B =
[[136 139 131 111 129 139 134 114 145]
 [116 140 126 132 131 125 128 130 128]
 [137 124 136 134 122 130 133 141 123]
 [146 133 130 126 140 125 127 141 122]
 [120 120 118 138 121 119 111 129 125]
 [136 126 133 125 124 133 137 143 123]
 [142 112 125 129 125 133 131 142 116]
 [132 122 115 121 120 145 123 124 115]
 [129 127 136 132 125 130 131 134 124]
 [118 128 127 125 116 133 129 113 132]
 [112 119 139 125 136 118 129 142 133]
 [117 125 121 129 131 117 132 121 135]
 [122 135 128 116 137 132 121 122 129]
 [139 116 123 134 119 134 133 146 113]
 [133 104 122 130 124 121 117 141 126]
 [112 139 125 130 130 123 123 122 132]]
Rows and columns are counted from 1.
(1, 1) => 136
(14, 6) => 134
(10, 7) => 129
(10, 6) => 133
(8, 7) => 123
(8, 9) => 115
(12, 7) => 132
(10, 1) => 118
(2, 3) => 126
(11, 3) => 139
(9, 2) => 127
(12, 4) => 129
(11, 2) => 119
(3, 9) => 123
(11, 8) => 142
(7, 7) => 131
(16, 1) => 112
(8, 6) => 145
(8, 1) => 132
(6, 6) => 133
(16, 5) => 130
(5, 4) => 138
(7, 9) => 116
(13, 5) => 137
(13, 8) => 122
(3, 4) => 134
(2, 5) => 131
(5, 8) => 129
(9, 7) => 131
(16, 8) => 122
(2, 7) => 128
(6, 9) => 123
(2, 4) => 132
(11, 4) => 125
(16, 7) => 123

W =
[[100 137 127 130 111 126 119 142 133 117 127]
 [132 130 134 116 128 132 121 120 117 138 116]
 [142 106 134 126 143 128 134 133 143 135 117]
 [144 110 131 122 136 124 125 129 137 143 115]
 [122 142 136 127 123 120 130 121 114 118 138]
 [136 113 133 129 136 137 119 131 129 144 109]
 [139 130 130 125 123 123 143 126 124 122 131]
 [111 148 135 127 120 123 132 140 123 115 136]
 [132 110 128 128 136 131 127 130 137 132 118]
 [134 130 131 117 130 140 134 117 133 145 124]
 [118 126 103 138 126 130 128 111 116 124 134]
 [129 128 132 132 134 132 128 132 123 133 125]
 [134 131 132 125 131 125 129 120 127 129 134]
 [128 133 128 128 129 110 126 136 137 121 130]
 [120 128 127 139 113 134 130 135 128 114 128]
 [136 114 134 128 118 133 122 138 128 130 119]]
Rows and columns are counted from 1.
(1, 1)	100
(13, 8)	120
(6, 5)	136
(14, 1)	128
(3, 6)	128
(8, 10)	115
(2, 1)	132
(3, 8)	133
(10, 9)	133
(15, 4)	139
(9, 3)	128
(4, 8)	129
(2, 8)	120
(2, 3)	134
(11, 6)	130
(15, 6)	134
(15, 3)	127
(4, 4)	122
(5, 1)	122
(15, 5)	113
(9, 6)	131
(9, 4)	128
(12, 5)	134
(15, 7)	130
(1, 8)	142
(7, 2)	130
(2, 4)	116
(5, 8)	121
(11, 5)	126
(15, 8)	135
(1, 2)	137
(12, 4)	132
(9, 10)	132
(3, 10)	135

arr =
154  124  125  133  117  116  123  135  125  128  113  113  105
130  132  126  130  126  140  133  133  129  130  143  124  126
123  128  134  128  126  127  135  128  126  127  122  148  121
122  128  120  130  135  134  134  124  134  127  137  131  134
157  129  128  138  123  115  131  127  129  129  143  136  130
134  128  153  134  130  142  124  122  126  131  131  147  121
126  126  127  134  123  139  124  128  131  128  127  124  122
129  127  133  134  118  131  130  128  128  129  139  132  130
139  130  126  133  129  128  116  128  127  128  124  124  120
116  127  116  131  134  139  121  125  128  129  113  140  118
122  130  130  124  132  116  114  125  131  125  117  119  118
127  130  144  144  127  125  127  121  130  130  133  124  121
119  129  124  132  130  130  112  131  125  127  137  108  125
Rows and columns are counted from 1.
row 1 col 1 = 154
row 11 col 11 = 117
row 11 col 1 = 122
row 3 col 1 = 123
row 7 col 2 = 126
row 8 col 2 = 127
row 12 col 12 = 124
row 5 col 11 = 143
row 9 col 3 = 126
row 11 col 8 = 125
row 13 col 5 = 130
row 12 col 1 = 127
row 12 col 5 = 127
row 7 col 7 = 124
row 3 col 9 = 126
row 4 col 3 = 120
row 7 col 3 = 127
row 4 col 11 = 137
row 8 col 4 = 134
row 6 col 10 = 131
row 1 col 11 = 113
row 6 col 11 = 131
row 7 col 1 = 126
row 2 col 8 = 133
row 12 col 3 = 144
row 13 col 11 = 137
row 7 col 9 = 131
row 11 col 6 = 116
row 7 col 4 = 134
row 13 col 4 = 132
row 3 col 11 = 122
row 13 col 6 = 130
row 13 col 7 = 112
row 3 col 6 = 127
row 10 col 5 = 134

X = [[134, 135, 120, 120, 128, 119, 135, 143, 125, 136, 122, 138, 134, 121, 121], [135, 126, 128, 134, 128, 140, 123, 119, 138, 133, 123, 129, 130, 125, 123], [116, 129, 126, 145, 139, 127, 134, 133, 126, 154, 122, 127, 103, 121, 135], [107, 144, 126, 114, 110, 145, 109, 133, 149, 117, 100, 144, 156, 147, 129], [122, 123, 132, 110, 131, 125, 131, 129, 114, 117, 123, 140, 143, 120, 144], [120, 133, 147, 144, 144, 138, 137, 136, 132, 149, 133, 129, 116, 124, 133], [135, 122, 113, 129, 125, 128, 126, 118, 138, 132, 118, 123, 120, 134, 107], [137, 122, 127, 141, 132, 117, 111, 123, 133, 124, 117, 134, 134, 141, 126], [117, 132, 122, 111, 110, 147, 120, 123, 153, 108, 116, 127, 152, 138, 131], [129, 127, 132, 147, 138, 127, 121, 124, 117, 151, 133, 134, 115, 132, 134], [116, 153, 116, 108, 116, 142, 130, 155, 139, 125, 117, 135, 151, 131, 124]]
Rows and columns are counted from 1.
(1, 1): 134
(3, 1): 116
(4, 8): 133
(6, 14): 124
(5, 11): 123
(1, 9): 125
(8, 6): 117
(11, 14): 131
(8, 11): 117
(9, 1): 117
(5, 4): 110
(5, 14): 120
(10, 9): 117
(11, 1): 116
(9, 8): 123
(3, 15): 135
(2, 12): 129
(10, 3): 132
(2, 3): 128
(11, 4): 108
(9, 10): 108
(7, 13): 120
(3, 11): 122
(8, 10): 124
(9, 2): 132
(11, 6): 142
(1, 12): 138
(11, 5): 116
(1, 14): 121
(10, 12): 134
(5, 12): 140
(7, 2): 122
(10, 7): 121
(3, 9): 126

m =
[[132 128 115 133 127 126]
 [140 126 133 127 133 125]
 [123 118 124 118 121 130]
 [118 120 125 124 103 135]
 [134 134 127 131 133 123]
 [119 113 128 115 114 133]
 [126 121 128 123 122 133]
 [109 124 148 123 122 126]
 [128 124 119 121 124 132]
 [125 123 130 119 113 137]
 [113 133 151 136 118 111]
 [139 134 128 137 139 134]
 [128 127 134 133 123 131]
 [135 118 131 122 127 128]
 [129 133 120 139 152 114]
 [144 115 132 126 128 131]]
Indices start at 1.
(1, 1): 132
(7, 3): 128
(11, 1): 113
(2, 4): 127
(14, 2): 118
(2, 5): 133
(14, 3): 131
(10, 1): 125
(6, 3): 128
(13, 6): 131
(10, 4): 119
(6, 1): 119
(16, 3): 132
(10, 6): 137
(9, 5): 124
(15, 4): 139
(8, 6): 126
(6, 6): 133
(12, 4): 137
(1, 4): 133
(10, 5): 113
(5, 3): 127
(5, 6): 123
(3, 6): 130
(16, 2): 115
(11, 5): 118
(3, 4): 118
(8, 5): 122
(15, 6): 114
(14, 6): 128
(3, 5): 121
(9, 6): 132
(13, 2): 127

grid =
[[110 122 106 122 114 113 112 134 125 121 139 115 116 116 139 137]
 [139 121 136 114 130 133 129 117  99 101 122 128 132 129 103 108]
 [129 117 128 115 115 115 137 123 129 124 112 119 122 118 119 128]
 [145 123 145 114 142 140 133 115 113 108 118 141 137 142 105 108]
 [110 126 111 125 117 110 117 131 144 129 130 119 116 119 143 141]
 [131 120 133 119 120 119 140 122 138 129 109 125 125 124 121 130]
 [128 136 128 134 111 117 129 126 122 122 123 111 119 108 118 122]
 [111 125 107 128 117 115 113 134 134 126 143 119 117 118 143 139]
 [125 138 118 141 111 121 118 133 113 120 146 110 118 106 125 122]
 [142 125 145 116 134 135 136 115 108 108 112 131 135 134 103 109]
 [109 126 104 126 107 114 111 133 118 117 146 110 114 108 134 133]
 [142 120 143 118 150 138 137 119 149 132 117 153 138 154 128 126]
 [108 127 106 125 115 114 109 134 129 121 141 116 116 117 141 136]]
Indices start at 1.
(1, 1) -> 110
(1, 7) -> 112
(9, 4) -> 141
(10, 10) -> 108
(8, 7) -> 113
(12, 15) -> 128
(9, 11) -> 146
(8, 11) -> 143
(13, 15) -> 141
(8, 1) -> 111
(10, 2) -> 125
(3, 14) -> 118
(12, 11) -> 117
(7, 3) -> 128
(9, 5) -> 111
(2, 12) -> 128
(7, 15) -> 118
(3, 12) -> 119
(12, 4) -> 118
(10, 7) -> 136
(2, 8) -> 117
(7, 4) -> 134
(13, 4) -> 125
(9, 10) -> 120
(13, 12) -> 116
(5, 2) -> 126
(7, 10) -> 122
(5, 14) -> 119
(11, 9) -> 118
(5, 7) -> 117
(12, 16) -> 126
(11, 16) -> 133
(3, 7) -> 137
(3, 13) -> 122
